One turn moves each row of this set onto another row. After a few examples, where does it send each row asked below?
ladas: [  8.2   5.8 -10.7   8.4 -14.2  -8.7   2.7   9.5  -0.8   1.2  22.5   9.2
  -3.2  -4.5  -3.7   2.5  -5.4  21.6 -31.8]
Sos: [  9.7   6.5  -5.6   5.2 -22.4 -11.7  -2.4   9.7   2.7   0.5  20.6   9.9
  -3.8  -7.8  -5.9   5.3  -9.6  17.5 -27.8]
Tobik: [  2.2  12.5  -7.0   1.9  -8.6  -3.9   4.7  -8.0 -15.1  -7.0  25.5   3.0
   1.5 -13.7   7.7   8.0  -4.4  14.4  -9.8]
lof: [  7.8   7.8   8.6  -0.9 -12.7  -8.5   2.5  -7.4 -10.7  -2.7  21.1   4.9
   9.4  -6.8  11.3   4.7  -8.6  16.2   9.3]
kef: [  6.1 -11.4   2.3  -4.1   0.3  -0.6  -7.7  -8.0   7.3  -9.1  10.1  18.5
   8.4   5.7  18.6   8.9  16.4   5.0  -9.1]
vepe: [  0.5  -0.2  12.2   3.5  -5.2  -5.9  12.4 -18.9  -6.5   5.0  24.8  16.9
  13.2  -3.8  22.6  -7.0   4.1  20.4  -5.0]
fuz: [  4.3  -2.4   4.1  23.1  -8.6  -2.4   4.5  -9.7   6.3   6.7  17.2   5.1
  -1.8 -14.2   8.9   8.6   1.3  17.5 -18.0]
Tovav: [ -9.6 -10.3  11.2  -4.2   0.3 -11.3  -8.2   5.6  13.4   8.7   4.6  11.9
   5.3  18.0  10.4  -6.6   7.9   0.2 -25.1]
Kuda: [ -1.3  -7.6  -2.2 -18.4  -5.0  -5.5  -2.4   7.1 -12.2  -7.3  11.1  17.3
  10.0  10.9  14.8 -12.3   4.1  -8.6 -29.1]
Mugem: [ -5.1  -1.2   6.8 -15.5 -21.4   1.9   0.2   2.3  20.2  -1.4  10.2  -4.0
  10.6   2.6   3.6   8.0  -3.9  -0.7 -34.1]
zal: [ -1.0  -5.5  17.1  -1.4  -7.5  -0.4   9.5 -17.3   9.0   7.1  23.9  24.6
  25.5  -1.9  14.2  -8.7   4.2  14.2 -16.7]
vubog: [-14.6  -1.7  -9.0 -14.2  -4.9 -16.4  12.3   2.7 -14.1   0.5  13.6   3.5
  -1.1  17.4  15.4  -1.0   1.8   4.8 -18.1]
miga: [ -5.3 -10.3  22.0 -13.0 -12.9  -0.9  -3.9 -15.9  -5.2   0.5   1.8   2.8
  13.9   5.5  16.9   0.0  -3.4  -8.6 -15.3]
sode: [  5.5   5.9 -11.3  -8.4 -31.2 -13.0  10.3  -0.4  -9.2  -0.5  20.8   5.4
  10.5   0.6  -2.6 -13.4 -16.7  -1.3 -14.2]
tapeg: [  6.0   5.8   4.5   3.3  -2.7  -5.9   3.4  -9.3 -20.1   1.5  24.4  11.0
   7.9  -7.4  19.9  -1.8  -2.8  19.5  -1.0]
Niv: [ -3.6 -23.3  15.4  -7.5 -10.8 -10.5  -1.0  11.6   7.3  12.0   2.5   6.2
   4.1  15.2   9.9  -4.6  -6.1  -0.7 -21.7]
pamo: [ -4.6   0.1  -1.4 -18.0 -21.9 -20.2 -12.3  -6.4 -10.5   3.6   5.0  10.9
  -3.0   8.8  10.7   3.1  -9.0  -5.4 -12.3]
nago: [  7.3 -14.6  17.7  -2.8 -17.2   4.1  10.4 -17.0   7.9   8.5  20.0  12.1
  26.5   2.8   4.3  -5.6 -10.6  10.2  -9.6]
Sulut: [  5.2  -3.6   9.1  18.8 -15.7  -5.0   7.7  -4.6   9.1   5.5  16.0   2.9
  -1.9 -16.5   7.2  12.6  -3.1  16.3 -13.3]
Ditub: [ -3.7  -8.4   2.2  -8.0 -10.7   6.0  -1.2  -0.8   4.2   7.6  12.8   5.8
   5.3   0.3  17.7  -2.0  -1.0   3.0 -50.3]
buvum: [  6.3  -2.0   5.6  18.8  -4.8   1.2   9.9   4.5  19.8   7.4  19.5   3.5
   9.1 -13.1  11.6  -2.5   3.4  11.0 -21.7]
muba: [ 14.5  -5.4   9.0  17.0 -15.2   1.0  -1.3   1.2  17.5  10.8  13.9   5.1
   7.5 -16.5   9.0  -1.6  -6.9   5.9 -19.8]
reb: [  0.8  -1.2   1.4   7.5  -4.3  -5.9   4.8   8.2  24.2  13.8  25.6  13.8
   9.2  -6.1   9.6 -14.2   1.5  14.4 -27.0]
kel: [ -8.3  -3.1  -2.1 -11.9 -21.7 -18.7 -13.0  -7.1 -13.8   8.9   4.7   7.8
  -4.7   9.8  11.6   2.9  -7.9  -3.2 -13.4]
pur: [ -5.9   1.6  -8.3  -5.7 -13.7 -17.2  14.2  -5.8  -9.1   0.3  24.1  27.4
  17.2   0.7  10.2 -16.3   3.8  -1.6  -7.6]
tinov: [ 11.4 -12.0   4.3   5.2 -17.9  -2.1  -2.4   5.1  22.3  17.6  19.4   5.3
   9.7  -5.4   0.5 -11.0 -15.7   8.2 -19.9]
fifam: [  2.8  -9.1   4.1  -4.9   4.2   0.4  -2.1 -12.8   8.9  -9.5   9.4  13.9
  10.0   8.1  19.0   7.2  15.2   4.3  -9.0]
mene: [ 11.2 -28.8   9.2  -8.5 -13.1   0.8   7.7   3.9  -1.3  -4.5   9.0  11.6
   6.4   2.4  20.0   9.7   1.0   6.0  -6.8]
poro: [  7.2  10.4  -4.3   1.2 -30.5 -16.2   8.6   8.6  -8.6   3.2  17.9   4.9
   3.9   1.1  -2.8  -7.0 -14.2  10.0 -29.3]
radif: [-14.5  -8.2  18.8 -11.8  -1.3  -1.0  10.3 -10.2  -5.4  -1.7   7.8   2.5
  14.3   9.6  22.0  -2.0   7.3  -1.8 -19.8]
Molat: [ -2.4  -8.6  -0.1  -5.6  -6.5   2.4  -3.7  -3.4   7.3   9.7  10.7   7.5
   3.3   5.2  16.2  -3.7  -0.7   2.3 -49.4]
Mag: [  0.9  -6.8   2.6 -24.0 -15.1  -7.8  -0.9  10.3  -3.1 -11.7   7.8   8.0
  13.1  12.5   4.5  -4.8  -2.5 -12.0 -17.4]
Zud: [ 11.3 -27.1  14.0 -10.4 -12.9  -0.7   7.0  -2.0  -2.0  -2.2   6.9  11.4
   5.5  -0.9  23.6   8.2  -2.7   3.5  -8.4]
Notir: [  3.5  -6.2  -7.7  -6.2 -23.3 -12.3   8.0  -9.0  -9.5   2.0  19.0  17.8
  17.5   4.3   0.5 -13.8 -10.2  -7.1  -0.5]
rane: [  8.7  -4.9  15.2   0.5 -18.3  -3.9   6.1 -20.6  -1.2   3.8  18.7   5.7
  15.7  -0.9  10.6  -1.5  -9.9  13.8   7.1]
pofiz: [  5.3   8.6  -2.1  -1.2 -16.9  -5.4   3.6  -5.5 -16.3  -4.6  23.7   3.9
  -0.2 -18.5   8.2   8.8 -10.3  12.5  -9.1]
tadu: [ -2.2  16.2 -13.7  -4.7 -17.8 -16.4   6.9  -2.6  -9.6  -0.8  25.4  18.1
   9.3  -2.1   8.2 -18.4  -0.1   2.9 -24.3]
Zapi: [-12.9  -0.5  -0.3  -4.7  -7.9 -11.3   2.9   5.2  12.8  21.4  27.0  18.1
  12.8  -0.1   6.5 -18.4  -6.2   5.9 -28.5]
goz: [-19.9   0.8  -6.3 -11.2  -9.6 -19.0   9.9   2.9 -11.0   3.4  12.7   2.3
  -2.5  16.3  14.7   2.9   3.4   5.8 -14.7]
zar: [ -4.8  -6.3  -1.1  -5.5 -17.4  -7.4  -0.6   3.2  15.2  21.5  22.3   6.3
  16.1   3.9  -5.1 -14.8 -19.6   1.6 -18.9]
zagab: [ -4.8  -4.4  10.4 -15.7 -21.6  -3.8   3.3   6.2  22.5   1.1   7.9  -2.6
   8.0   3.9   4.6   6.6  -5.7   0.1 -32.8]
kuz: [  2.7  20.9  -9.8   5.5 -19.8 -15.1   1.6   2.1  -5.0   2.0  19.5  10.4
   5.0   2.6  -1.0  -9.2  -3.2  11.1 -32.8]

rane moves to tadu
pofiz moves to ladas
mene moves to goz
Now find these:
Notir moves to Zapi
Mag moves to Tovav
buvum moves to lof
pamo moves to Molat

